[-0.09 -0.79 -2.50  1.59  0.29 -3.16 -0.53 -3.45 -3.66 -5.84 -0.53  1.23
 -2.57] : J_549
[-0.20  1.36  0.73 -0.41  1.04 -6.87 -5.00 -3.65  1.01  0.57  1.17  2.47
 -0.70] : J_913
[-0.95  0.52  2.56 -0.91  1.53 -0.22 -3.80 -1.95 -3.79  1.90  4.19 -4.46
  1.23] : J_203
[ 1.45  5.06 -1.85 -1.04 -1.90  0.12  0.14 -4.73  0.33 -0.52  0.51  0.32
 -1.58] : J_898
[ 2.48  3.28  6.14  1.71  2.07 -1.51 -3.49 -4.89  2.06  5.58  3.42 -1.16
  3.84] : J_825
[-0.45  6.10 -3.02 -1.97  0.23 -3.43 -7.53 -8.28 -0.04  4.48  7.09 -6.08
 -0.07] : J_91
[ 0.14  0.33 -1.90  1.45  0.12 -0.52 -1.86 -4.73 -1.58  0.51  5.06  0.32
 -1.04] : J_963
[-0.76 -2.37  0.75 -2.16  1.05 -3.52 -3.05 -3.48 -0.07  2.64  4.23 -0.34
 -0.69] : J_346
miss J_203: [ 1.23 -4.46  1.90  1.53  4.19  0.52 -0.22 -0.91  2.56 -1.95 -0.95 -3.80] | [-3.79]
order: [ 0.51 -1.04  0.32  1.45  5.06 -0.52  0.33 -1.90  0.12  0.14 -4.73 -1.58
 -1.86] | J_963

[ 4.21 -5.07 -0.80  1.96 -3.00 -6.24 -0.80 -1.64 -4.66 -2.24 -2.75 -0.48
 -5.74 -2.65 -2.99 -2.18 -5.87  0.87] = J_39
[-5.88  4.21  0.87 -2.18 -6.62 -2.19 -1.64 -6.24 -2.65 -0.80 -2.24 -2.99
 -5.07 -3.27 -6.61 -2.98 -6.33 -0.88] = J_203
[-5.88  4.21  0.87 -2.18 -0.48 -4.66 -1.64 -6.24 -2.65 -0.80 -2.24 -2.99
 -5.07 -3.00  1.96 -2.75 -5.74 -0.80] = J_549
[-5.88  4.21  0.87 -2.18 -0.48 -4.66 -1.64 -6.24 -2.65 -0.80 -2.24 -2.99
 -5.07 -3.00  1.08 -2.75 -5.74 -0.80] = J_913
miss J_203: [-6.33 -6.62  0.87 -1.64 -2.18 -2.19 -0.80 -2.99  4.21 -3.27 -2.24 -6.24
 -0.88 -2.65 -5.88 -5.07 -2.98] | [-6.61]
order: [-6.24 -2.65 -0.80 -2.24 -2.99 -5.07 -3.00  1.96 -2.75 -5.74 -0.80 -5.88
  4.21  0.87 -2.18 -0.48 -4.66 -1.64] | J_549
order: [-0.80 -5.74 -2.75  1.96 -3.00 -5.07 -2.99 -2.24 -0.80 -2.65 -6.24 -1.64
 -4.66 -0.48 -2.18  0.87  4.21 -5.88] | J_549
miss J_203: [-5.07 -0.88 -2.19 -3.27  4.21 -6.62 -6.24 -2.98 -6.33 -2.99 -0.80 -5.88
 -2.65 -2.24  0.87 -6.61 -1.64] | [-2.18]

[-4.34  4.97 -1.10 -0.93  4.42] : J_203
[ 0.28 -0.86 -6.11 -0.85 -2.26] : J_549
[-8.22  0.22 -1.81 -8.21  1.24] : J_825
miss J_825: [ 1.24 -8.22 -1.81  0.22] | [-8.21]
miss J_549: [ 0.28 -6.11 -2.26 -0.85] | [-0.86]

[-1.32  2.62  2.61 -1.90  5.67  3.20]  J_913
[ 0.19 -2.30 -1.07 -1.01  1.51  0.12]  J_682
[ 6.37 -0.78  1.86  3.21  2.27 -5.01]  J_91
[ 0.38  3.05  1.61 -0.26  0.28 -0.36]  J_898
miss J_913: [ 5.67  3.20  2.62 -1.90 -1.32] | [2.61]
order: [ 0.12  1.51 -1.01 -1.07 -2.30  0.19] | J_682

[-4.06  0.19  0.19 -2.31 -4.36 -3.73  0.20] -> J_825
[-4.37  6.89 -3.68 -2.31 -4.36  0.85  7.15] -> J_549
[-4.06  6.89 -3.68  6.88 -4.36 -2.06 -1.06] -> J_682
miss J_825: [-2.31 -3.73  0.19 -4.36  0.19 -4.06] | [0.20]
miss J_682: [ 6.89 -2.06 -3.68 -4.36 -4.06  6.88] | [-1.06]
miss J_682: [-3.68 -4.36 -2.06  6.88 -4.06 -1.06] | [6.89]
miss J_549: [ 7.15 -4.37  0.85  6.89 -2.31 -3.68] | [-4.36]
miss J_825: [-4.06  0.19 -2.31 -3.73  0.19 -4.36] | [0.20]

[-6.85 -6.84  4.32  7.79  5.09 -5.07]  J_963
[-6.85  7.78  4.31  5.09 -6.85  4.32]  J_39
[ 4.31  4.32  5.09 -6.85 -6.84  7.78]  J_346
miss J_963: [-5.07  5.09 -6.84  4.32  7.79] | [-6.85]
order: [-5.07  7.79 -6.84  4.32 -6.85  5.09] | J_963
miss J_346: [ 4.31  5.09  7.78 -6.85 -6.84] | [4.32]
order: [ 4.32 -6.85  7.78  4.31  5.09 -6.85] | J_39
miss J_39: [ 7.78 -6.85  5.09 -6.85  4.31] | [4.32]
order: [-6.85 -6.84  4.31  4.32  5.09  7.78] | J_346
order: [ 7.78  4.31  4.32  5.09 -6.85 -6.84] | J_346

[-4.21 -5.59 -4.22  4.29  2.94 -3.70 -2.60] -> J_898
[-4.13 -1.75  3.45  3.44 -0.91 -1.09 -4.86] -> J_638
[-1.21 -1.00  2.16 -3.21  4.26  1.75 -3.22] -> J_91
[ 4.26 -3.21 -1.20 -3.22  2.16 -1.00  1.75] -> J_682
miss J_682: [ 1.75 -3.21  4.26  2.16 -1.20 -1.00] | [-3.22]
miss J_638: [-4.13 -1.75  3.45  3.44 -4.86 -0.91] | [-1.09]
miss J_898: [-4.21 -5.59 -3.70  4.29 -2.60  2.94] | [-4.22]
order: [-3.22 -3.21 -1.20 -1.00  1.75  2.16  4.26] | J_682
miss J_638: [-4.13 -1.75 -0.91 -1.09 -4.86  3.45] | [3.44]

[-1.00  1.45  1.00  1.00 -0.20 -1.59  5.85  1.88]  J_638
[ 1.14  2.72  1.33  1.33  0.28 -3.41  3.36  0.86]  J_913
[-0.01  0.34 -0.67 -0.67 -0.21  0.09 -0.37 -0.05]  J_898
[-2.22  3.12 -2.51 -2.51 -1.51 -0.67  6.68  2.63]  J_183
[ 0.69  2.67  0.47  0.47  0.00 -2.79  3.03  1.93]  J_963
[ 0.69  2.67  0.47  0.47  0.00 -2.79  3.03  0.91]  J_682
order: [ 2.63  6.68 -0.67 -1.51 -2.51 -2.51  3.12 -2.22] | J_183
order: [ 2.63 -2.22  3.12 -2.51 -2.51 -1.51 -0.67  6.68] | J_183
miss J_913: [ 2.72  1.33  1.33  0.86  0.28 -3.41  1.14] | [3.36]

[ 0.54  0.19 -1.57 -0.08] = J_913
[0.11 0.81 6.67 0.10] = J_549
[-1.19 -1.83 -1.84 -0.36] = J_898
[-1.57 -0.09  0.19  0.54] = J_638
[ 0.17 -1.91 -1.83 -0.38] = J_346
miss J_549: [0.81 0.10 6.67] | [0.11]
order: [-0.09 -1.57  0.19  0.54] | J_638

[-0.29  0.65 -1.92  1.83 -2.00  1.40 -0.40 -1.33 -0.39  1.25  0.37]  J_549
[-0.28  0.61 -1.52  1.50 -1.40  1.05 -0.39 -2.84 -1.02  1.88  0.58]  J_39
[ 0.15 -0.41  1.24 -1.28  0.14 -1.04  0.63  1.97  0.44 -1.56 -0.44]  J_898
[-0.51  1.30 -4.07  3.73 -4.30  2.87 -1.61 -6.46 -1.94  4.46  1.30]  J_913
[ 0.07 -0.48  1.15 -1.01  1.16 -0.54  0.42  1.76  0.59 -0.94 -0.38]  J_825
[-0.38 -1.01  1.16 -0.49  0.42  1.15  0.59 -0.54  1.76 -0.94  0.07]  J_203
miss J_898: [ 0.63 -1.56  0.14  1.97 -0.44  1.24  0.44 -1.04 -1.28 -0.41] | [0.15]
order: [-0.94 -0.38  0.07 -0.48  1.15 -1.01  1.16 -0.54  0.42  1.76  0.59] | J_825

[ 3.63 -0.95  3.32 -0.95  1.41  3.11  1.79 -0.46 -0.94] = J_346
[-0.60  0.63 -2.39  1.11 -0.59 -2.08 -1.53  3.26  2.02] = J_898
[-1.46 -1.40  2.60 -0.85  1.51  2.59 -2.87 -2.28 -0.71] = J_549
[-1.02 -0.95 -0.39  1.22 -0.27  0.69 -0.31  1.76 -1.06] = J_39
[-1.02 -0.27 -0.95  1.22 -0.38  0.69  1.76 -1.06 -0.31] = J_825
[ 0.31 -2.03  0.83 -0.10  1.13 -0.01 -2.04  0.61  0.59] = J_913
[ 3.30 -4.58  3.33 -3.65  1.63  6.18  0.22 -4.00 -0.73] = J_91
miss J_91: [-4.00 -3.65 -4.58 -0.73  0.22  3.33  1.63  3.30] | [6.18]
order: [-1.06 -1.02 -0.95 -0.39  1.22 -0.27  0.69 -0.31  1.76] | J_39
miss J_898: [-2.39  1.11 -1.53  2.02 -0.60 -2.08  0.63  3.26] | [-0.59]
miss J_91: [ 6.18  0.22 -0.73  1.63  3.30 -3.65 -4.00 -4.58] | [3.33]
miss J_549: [ 2.59  1.51 -1.46 -2.28 -0.85 -0.71 -1.40 -2.87] | [2.60]

[ 3.96 -4.73  0.35 -2.53 -4.14  3.32]  J_39
[ 6.18 -7.26  0.04 -3.16 -4.53  4.69]  J_91
[ 5.90 -7.48  0.00 -7.47 -5.54  5.55]  J_549
[ 4.94 -6.35 -0.09 -3.53 -4.55  4.61]  J_913
[-6.67  4.62 -4.78 -0.14 -3.55  4.92]  J_638
[ 4.62 -6.67 -0.13 -3.55 -4.78  4.92]  J_898
[ 5.15 -6.59  0.11 -3.21 -4.62  4.80]  J_203
[-4.60 -3.89 -0.11  2.22  3.92 -3.90]  J_963
[-3.81  4.39 -0.03  2.19  3.58 -3.12]  J_682
order: [ 3.32 -4.14 -2.53  0.35 -4.73  3.96] | J_39
miss J_898: [ 4.92 -0.13  4.62 -4.78 -6.67] | [-3.55]
order: [-6.67 -4.78 -3.55 -0.13  4.62  4.92] | J_898
miss J_963: [-3.89 -0.11  2.22 -4.60  3.92] | [-3.90]

[-1.48  1.79  5.58 -2.01  5.57 -0.56]  J_682
[-0.56  5.58  5.57 -2.01 -1.49  1.80]  J_91
[ 5.58  1.80  5.57 -1.48 -0.56 -2.01]  J_549
order: [-2.01 -1.48 -0.56  1.80  5.57  5.58] | J_549
order: [-2.01  1.79 -1.48 -0.56  5.58  5.57] | J_682
miss J_91: [-1.49 -2.01  1.80  5.57 -0.56] | [5.58]
order: [-0.56 -1.49  5.58 -2.01  5.57  1.80] | J_91
order: [-2.01 -0.56 -1.48  5.57  1.80  5.58] | J_549
miss J_682: [ 5.57 -0.56  5.58  1.79 -2.01] | [-1.48]

